In the rows, zero is written as 128.
One turn moves each row of this set onto another row. After a few examples, where does it send each row asked below?
pigu: [114 140 121 124 101 144 143 150 136 150 138 117 130 155 122 133 188 149
 135  83 104 155 137 144 125 158]
kalos: [101 114 116 169 129 139 136 166 137 155 144 106 149 173 117 112 166 100
 148 109  99 130 125 147 155 147]
pizo: [161 114 132  88 104 125 100 124  92  95 129 164 129 134 140 126 111 136
 133 129 157  95 139 166 114 151]
sez: [ 93 122 150 138 140  73  94 118 125 139 112 122 143 135 137 134 112 124
  77 157  84 122 104 105 120 126]
Mosi: [ 99 141 160 158 131 118 144 113 172 150 115  83 122 160 119 132 169 139
 110 104 110 145 128 111 120 145]
bagat: [139 140  99  85  98 147 150 145 150 113 131 155 130 119 123 115 174 139
 152 127 107 137 109 164 146 160]
Vuz: [151 134 155 106 118 124 118  79 128  71 103 121 110 136 136 132  77 139
 132 162 160 110 136 123 128 123]
figom: [104 112 148 131 149  97 151  66 142 143 104 124 132 121 151 131  94 128
  94 153 128 112 110 110  97 129]
pepif: [110 124 132 123 111 115 146 131 163 167 138 134 147 131 124 116 184 137
 105 104  85 125 106 145 140 159]
Til: [144 142  85 123 123 161 122 145 126  82 117 157 127 111 122  87 125 145
 140 154 110 141 142 165 156 132]
Nise: [102 143 121 137 126 105 127 143 160 112 103 115 126 144 118  95 149 151
 118 148  70 159 115  94 164 129]
tupa: [ 93 125 144 144 129 109 171  85 173 150 119  98 139 137 137 116 145 152
 103 134  98 144 101 103 148 130]
bupa: [109 120  82 127 108 121 136 157 140 122 126 116 132 137 111 105 177  82
 101  81 126 161 130 115 143 122]
zuka: [144 133 120 105  89 149 128 143 135  75 131 145 127 151 117  96 155 141
 154 110 128 118 130 169 155 155]
luz: [ 92 126 110 138 113 104 136 125 147 133 116  96 129 140 113 125 154  77
  84  91 117 161 127  85 131 106]
Dev: [163 123 112  99 137 144  98 161 106 116 130 136 128 138 133 152 116  87
 173 167 156 113 132 157 131 140]
Fum: [119 135 118 147 134  79 128 129 129 146 122 134 124 137  86 125 123 112
 173  71 107 128 109 107 127  78]
vup: [151 125 107  71 121 131 132 125 117 110 121 181 125 101 138 133 125 117
 143 145 134 107 118 174  98 156]
zad: [125 127 101 154 139  99 138 140 123 127 131 140 130 139  94  95 131 118
 181  69 131 127 109 133 137  84]
Ropak: [138 124 104 113 127 126 113 100 119 111 115 109 121 101 132 151 103  69
  90 139 173 143 141 114 118  95]
lag: [139 146 114 106 113 164 132 151 134  98 130 143 117 138 118 132 169 119
 159 107 137 132 137 182 105 164]
Nopuv: [120 124 147 146 116  94 124  93 157 158 125 122 115 136 165 130  77 123
 115 174 113 114 121  83 117 124]
Sep: [111 117 140 156 155 111 134 102 130 153  95  98 119 155 125 148  78  91
 141 156 115 124 143  86 110 118]
keb: [108 126 117 132 123 106 125  97 136 123 111  91 126 122 128 152 110  75
  82 122 142 159 131  85 122  90]
fogin: [143 115 104 150 145 108 121 138 112 128 151 142 138 127 106 100 125 121
 172  85 165 116 106 155 142  83]
vori: [109 129 112 154  85 121 140 151 163 161 154 150 126 149 139  96 149 127
 138 114  67 122 121 132 139 154]
biku: [103 135 138 167 100 103 146 112 181 163 132 118 117 148 140 110 119 129
 125 140  73 127 121  88 137 135]
dar: [137 128  93 129  86 147 132 160 150 119 160 166 123 136 146  90 143 118
 162 135 108 117 114 165 139 157]
rudu: [122 124 106 130 129 108 104 168 124 143 120 166 138 127 116  87 161 137
 105 118  72 123 143 146 129 155]
Mato: [142 128 111  90 121 151 129 122  90  90 124 141 117 133 147 151 114 126
 151 138 168 133 132 163  83 144]
bubi: [154 138 136 134 142  87  95 111 121 145 139 118 131 111 104 155 105 118
 160 114 159 119 104 122 146  69]
Vozi: [154 121 105 110 101 134 112 140 123 112 154 170 122 123 168 113  99 115
 154 171 148 100 114 161 116 148]
rikir: [147 124 128 122 118 119 117 100 145 113 131 140 108 120 169 128  69 116
 141 196 151 106 116 118 117 128]
godeg: [139 118  73 111 113 144 121 160 128 107 132 135 128 118 119 102 170  82
 110  96 160 147 144 145 134 125]
bisin: [157 119  82 102 120 144 113 131 112 100 126 132 127 100 132 127 127  78
 106 129 185 144 148 142 129 109]
Mizo: [114 138 129 132 132 123 110  93 127  79 111 112 132 116 145 132  76 133
 113 190 119 146 102 125 148 109]
rif: [142 117 100 122 118 155 116 182 119 130 150 124 144 156 126 129 155 107
 171 134 133 128 121 166 162 151]
zufe: [ 88 115 123 180 141 123 153 124 140 161 117  87 138 174 121 122 120 106
 141 122  92 138 136  97 142 127]
baf: [ 99 138 163 149 102 109 145  93 164 114 108  99 125 165 112 113 131 150
 115 108  88 133 131  98 153 130]
fofi: [134 145 135 137 131  80 114 113 136 143 124 117 121 123  92 150 109 117
 170  99 124 133 102 100 140  69]
giri: [132 122 115 125 138 127  85 119  90 108 125 165 141 100 140 128  89 117
 102 161 123 107 131 178 112 131]
Gamar: [137 125 118  92 137 127 156  77 128  93 100 147 119 107 151 130  82 128
 137 174 148 124 112 133 106 127]
sagu: [146 122 122 111 147 126 115 119 111 120 103 118 117 140 133 165  74  92
 164 183 149 124 140 107 116 118]
ripa: [125 128 150 119 151 126 130  84 126  94 102 109 111 138 147 150  95 116
 126 159 177 123 121 132  78 131]
gopaf: [113 120 173 130 118  87 119  72 120 135 108 114 127 148 136 141  87 141
  96 129 117 105 139  96 113 127]
laku: [157 125 120 138 145 107 105 118 116 128 149 126 137 117 113 128 114 122
 169 110 177 118 101 148 154  75]
Tek: [107 120 142 134  89 112 128 139 127 136 135 138 142 166 119 102 165 145
 115  75  83 113 134 142 137 157]
vavu: [100 120 154 138 143 109 142  85 130 143 111  85 125 156 153 151 114 148
 104 134 146 144 125  91  99 127]

Vuz turns into pizo
vori turns into biku
Now these:
sez turns into Mizo
Mosi turns into vavu
keb turns into Ropak
Fum turns into fofi
kalos turns into zufe
Gamar turns into vup

